data =
[[  3.6  -0.9   6.7   3.1]
 [  4.9   5.3   5.0   1.9]
 [  3.0   5.6   6.0   9.0]
 [  7.1  -8.0  22.2   1.6]
 [  5.4   6.6   1.6  -2.2]
 [  6.2 -14.6   1.8  14.2]
 [  8.7  13.9   8.8  12.6]
 [ 12.5  -0.6   7.2   7.3]
 [  9.9  17.1  14.8   8.2]
 [  9.6   5.6   6.9  17.9]
 [ 16.2  -1.2   6.2   2.9]
 [  2.7  18.4  12.6   6.4]
 [  6.2  -2.1   5.7  13.1]]
data[-13, -4] -> 3.6
data[:, 2] -> [6.7, 5.0, 6.0, 22.2, 1.6, 1.8, 8.8, 7.2, 14.8, 6.9, 6.2, 12.6, 5.7]
data[-1] -> [6.2, -2.1, 5.7, 13.1]
data[-1, -2] -> 5.7
data[:, 1] -> [-0.9, 5.3, 5.6, -8.0, 6.6, -14.6, 13.9, -0.6, 17.1, 5.6, -1.2, 18.4, -2.1]
data[-4, -2] -> 6.9
data[:, -1] -> [3.1, 1.9, 9.0, 1.6, -2.2, 14.2, 12.6, 7.3, 8.2, 17.9, 2.9, 6.4, 13.1]
data[-4, 0] -> 9.6
data[1, -1] -> 1.9
data[9, 1] -> 5.6
data[-10] -> [7.1, -8.0, 22.2, 1.6]
data[5, 0] -> 6.2
data[8, 1] -> 17.1
data[-11, 0] -> 3.0
data[5, 1] -> -14.6
data[-3, -2] -> 6.2
data[2] -> [3.0, 5.6, 6.0, 9.0]
data[9, -1] -> 17.9
data[-9, 2] -> 1.6
data[:, -4] -> [3.6, 4.9, 3.0, 7.1, 5.4, 6.2, 8.7, 12.5, 9.9, 9.6, 16.2, 2.7, 6.2]
data[-5, -1] -> 8.2
data[1, 0] -> 4.9
data[-6, 1] -> -0.6
data[-6, -2] -> 7.2
data[-13, 1] -> -0.9
data[-6, 0] -> 12.5
data[-10, 3] -> 1.6
data[6] -> [8.7, 13.9, 8.8, 12.6]
data[-7, -4] -> 8.7

M =
[[-61.7  12.3  31.3  17.3  -7.3  45.9  52.9 -54.0]
 [-76.0  10.7  52.1  54.8  20.2  20.3  58.7 -47.2]
 [-11.0  62.2 -43.5  67.8 -33.3 -10.4 -31.3 -31.0]
 [-28.8 -14.3  44.6   4.8  35.0  -7.0  33.2  -4.1]
 [-11.9  54.9 -46.0  55.9 -68.6  35.0  61.4 -64.0]
 [ 81.3   2.6 -51.7 -68.8  -9.5 -18.8 -43.8  68.1]
 [ -1.4  26.3 -55.4  43.6  18.8 -11.5 -64.8  33.0]
 [-22.4  -4.4  36.0  66.0 -18.0 -41.9  12.4 -67.5]
 [ 19.1   5.6 -18.6 -22.6  -2.7  -4.6 -17.6  21.9]
 [ 36.4   3.7 -13.6  52.0   5.3 -43.4 -30.7  13.2]]
Indices start at 0.
(0, 0) = -61.7
(1, 6) = 58.7
(7, 5) = -41.9
(9, 7) = 13.2
(5, 7) = 68.1
(6, 5) = -11.5
(3, 1) = -14.3
(5, 3) = -68.8
(0, 2) = 31.3
(3, 4) = 35.0
(7, 2) = 36.0
(1, 5) = 20.3
(2, 2) = -43.5
(1, 2) = 52.1
(2, 3) = 67.8
(1, 3) = 54.8
(5, 4) = -9.5
(2, 5) = -10.4
(6, 2) = -55.4
(6, 0) = -1.4
(6, 3) = 43.6
(3, 0) = -28.8
(9, 2) = -13.6
(6, 6) = -64.8
(3, 7) = -4.1
(6, 1) = 26.3
(1, 7) = -47.2
(4, 1) = 54.9
(0, 6) = 52.9
(4, 0) = -11.9
(3, 2) = 44.6
(8, 6) = -17.6
(8, 5) = -4.6
(8, 2) = -18.6
(2, 4) = -33.3
(3, 5) = -7.0
(9, 5) = -43.4

arr =
array([-0.3,  0.0,  0.0, -0.6, -0.6, -2.3, -0.4, -0.4, -1.8,  0.3,  1.1,
        0.4, -0.7,  1.3,  0.1])
arr[0]: -0.3
arr[-10]: -2.3
arr[-7]: -1.8
arr[-2]: 1.3
arr[4]: -0.6
arr[1]: 0.0
arr[-8]: -0.4
arr[11]: 0.4
arr[2]: 0.0
arr[-5]: 1.1
arr[3]: -0.6
arr[12]: -0.7

m =
[[ 10.2  34.7 -36.5  18.9  26.0   2.5   9.9]
 [  0.5  44.8  21.5 -39.5   4.0 -23.2  13.5]
 [-19.7  -4.0 -16.4  12.9   1.8  14.4  35.6]
 [-71.8   0.4   3.8  19.8   3.5   5.2 -13.8]
 [-25.8 -11.0  20.9  13.8 -36.8  23.2  -0.3]
 [  5.6 -12.7  32.8  -3.5 -30.6  -1.0 -16.3]
 [  0.9  -7.6   0.9  -3.7 -22.3  -9.3  31.5]
 [ -6.8  -6.8 -20.1  14.1 -12.3   8.7  26.4]
 [  8.1 -19.0  -2.1  -6.6  -6.6   5.6  -7.0]
 [-14.1 -31.1  25.3  -9.5 -15.0   2.9   2.8]]
Indices start at 0.
row 0 col 0 => 10.2
row 2 col 1 => -4.0
row 5 col 4 => -30.6
row 4 col 3 => 13.8
row 3 col 1 => 0.4
row 1 col 0 => 0.5
row 3 col 0 => -71.8
row 0 col 4 => 26.0
row 9 col 1 => -31.1
row 6 col 2 => 0.9
row 1 col 5 => -23.2
row 4 col 1 => -11.0
row 2 col 5 => 14.4
row 3 col 6 => -13.8
row 9 col 0 => -14.1
row 1 col 6 => 13.5
row 3 col 3 => 19.8
row 6 col 4 => -22.3
row 5 col 5 => -1.0
row 4 col 6 => -0.3
row 6 col 6 => 31.5
row 0 col 5 => 2.5
row 9 col 6 => 2.8
row 4 col 2 => 20.9
row 3 col 5 => 5.2
row 7 col 0 => -6.8
row 0 col 1 => 34.7
row 2 col 2 => -16.4
row 5 col 0 => 5.6
row 5 col 2 => 32.8
row 8 col 1 => -19.0
row 8 col 3 => -6.6
